In the data rows, the value 128 means zero.
Here are some points:
[125 114 113 121 150 123 155 121]
[144  68  84  96 147 144 176 170]
[147  60 102 109 149 149 176 175]
[140 184 102 116 130 104 117 105]
[105 120 131 120 125 128 117 118]
[ 79 171 151 153 120 108  83  79]
[110 183 173 175 131  88  89  86]
[128 143 156 152 143  98 113 112]
[134 133 126 126 123 129 112 154]
[147  52 106  87 140 150 163 173]
[148 101 134 124 154 114 129 147]
[ 95 221 174 195  83 125  80  92]
[143 102 126 117 130 150 151 154]
[ 99 183 151 184 112 101  99  95]
[108 173 150 173 116 119  99 100]
[ 85 228 161 167 100  92  76  44]
[151  62 130 105 140 165 166 165]
[147  95  70  81 145 148 167 163]
[132  68 114 103 136 150 149 162]
[101 224 169 162 118 101  61  76]
11 more points follow, each with its number after it:
[148 121 124 128 129 133 139 162] 0
[124 161 146 151 115 133 114 113] 1
[111 127 132 135 121 135 116 126] 2
[122 173 155 161 117 130 101 110] 3
[161  48 119  89 172 131 168 184] 4
[ 96 209 169 180 101 111  74  73] 5
[127  76 120 104 144 149 146 137] 6
[157  86 105 117 109 162 169 188] 7
[ 91 178 135 165 117 111 109  67] 8
[153  91 120 120 113 158 155 178] 9
[136 106 121 128 128 135 146 135] 10
Which two of these numbered points are nearest to each point below, ignoring the direction in which the first points spread most? Their numbers follow each, nearest first.
[156  42  96  94 148 148 187 182] > 10 5
[114 100 122 104 141 135 135 121] > 6 2
[120 174 168 171 136  89  93 101] > 4 0
[121 166 141 168  89 135 114 128] > 7 9
[143  69  88  88 158 151 178 145] > 8 6
[158  73 102 109 120 168 176 201] > 7 9
Now 11 new points, numbered from 0 again:
[163  91  99  77 152 131 160 162] 0
[127 157 162 155 141  92 100 112] 1
[ 74 218 154 185 104  88  79  44] 2
[102 217 162 197  74 114  72 100] 3
[125 133 110 107 132 115 134 111] 4
[141  33  98  63 151 155 177 166] 5
[133 143 113 108 133 123 128 109] 6
[106 141 118 119 125 109  95 107] 7
[133  47 100  81 153 151 161 159] 8
[117 164 152 165  92 131 111 124] 9
[109 109 136 114 132 122 117 118] 10
Which two of these numbered points are nearest to each point below, ignoring the direction in which the first points spread most? Their numbers follow each, nearest first.
[159  25 104  81 137 170 174 185] > 10 9
[163  63 119 105 166 122 166 178] > 1 0
[116 206 185 181  94  71  57  74] > 1 0
[174  47  78  64 161 152 184 160] > 6 4
[108 148 157 148 122 114  95  95] > 10 8
[ 84 200 152 158 103  91  53  74] > 7 10
